The rows below fall into families. The same turns and mirrors carry the whole set onto itself and the rows of a family onto each other. For each named row, which other rows are in its family? Write them in the order they are listed.
These 32 rows form 4 families of 8 rows each.
mupo: [-17  -2 -17   0  22  -4  -5   0   6  -2  -9   9   8 -61   1 -22]
sosar: [ -8  -5 -20  25  -4 -12  -5  12  -1   1  -8  24  16 -53  -4 -14]
Sado: [-25  12 -27  22  -5 -11  -8   5 -11   8   5  42   9 -50  -1 -18]
reg: [-29  16 -32  -9  21  24 -22  -7  14  -3  -6  25  -7 -45   1 -20]
mumuf: [ -9  39 -26  40 -42   8 -11  13  12  -2  -3  32   3  -7 -15 -10]
peker: [-12  35  -9  42 -32 -30  -5  16  13   5  -2   9  15  10  23 -16]
Vukel: [-17  18 -16  41 -21 -27 -13  19  -1  12  -3  22  24 -13  27 -14]
lida: [  8  17 -20  42 -44 -22   7  11  22  -1  -7  11   0   0  -8 -18]
zutar: [ -9  37 -25  42 -46 -21   5   5  12   4   7  28  -6   4  -6 -22]
gapid: [  1   2 -22  42 -31 -20   0  17   5   1  -7  25  14 -28  -7 -13]
nofa: [-10  24 -13 -16  19  -2   7 -17  40 -11  -8 -25 -20 -16   4 -35]
tefes: [-27  43 -17 -19  17  -2   4 -25  33  -6   6  -7 -29 -11   5 -38]
Mit: [-28  27 -26 -20  23  23 -16 -15  35 -11  -4  10 -20 -24  -1 -25]
reda: [-26   6 -17  24   3 -23 -18  14  -3  12  -4  24  24 -33  32 -15]
Nepi: [-13  51 -18   7 -20  11  -4  -8  47 -16  -1   6 -24  18 -12 -22]
zovi: [-23  15 -35  13   1  20 -23   6  -1   3  -7  37   7 -48  -3 -13]
Volot: [-14  24 -32  33 -25  14 -18  14  -1   3  -5  40  11 -32 -10 -10]
gur: [-17  52 -18  -1 -10  -9  10 -20  38  -6   6  -7 -31  15   1 -37]
Dasod: [-21  44   2   5   0 -24  -1  -5  41  -8   1 -15  -7  21  25 -26]
lok: [  7  29 -18  26 -35 -18  12   0  39  -6  -7  -9 -14  16  -4 -27]
novi: [ -9  49 -21  24 -37 -17   9  -8  30  -1   7   8 -21  22  -3 -30]
Mip: [-22  42 -20 -13   6  18  -9 -16  48 -16  -2   2 -28   2  -6 -25]
Fef: [-35  15  -6 -12  35 -16 -14  -7  24  -1  -2   0   1 -23  34 -25]
masok: [-15  21 -27  41 -32 -19  -3  10  -6   9   6  42   7 -25  -5 -17]
garur: [ -1  32 -14   1  -9 -10  12 -12  47 -10  -7 -24 -23   9   0 -34]
Nonu: [-33   5 -13   3  26 -18 -19   3   7   7  -3  15  15 -37  35 -19]
Mutuz: [-14  44  -1  27 -23 -29   0   6  31  -3   0  -6   2  24  22 -23]
guli: [-33  14 -23  -3  22  -3  -9  -8  -2   4   4  28   0 -57   4 -25]
Kulo: [ -8  50 -20  30 -40   7  -5   5  32 -11  -1  18 -10  15 -16 -16]
viku: [-17  10 -15 -17  31  -1  -1 -11  24  -7  -9 -11  -7 -44   5 -30]
somo: [-35  26 -19 -20  31   1  -3 -20  16  -2   4   7 -16 -40   6 -34]
bezup: [-30  31   1 -11  24 -19  -7 -10  38  -8   0 -13  -7   1  30 -28]

Which other rows belong to the same family as mumuf? reg, Mit, Nepi, zovi, Volot, Mip, Kulo
Which other rows belong to the same family as bezup? peker, Vukel, reda, Dasod, Fef, Nonu, Mutuz
Which other rows belong to the same family as garur? mupo, sosar, lida, gapid, nofa, lok, viku

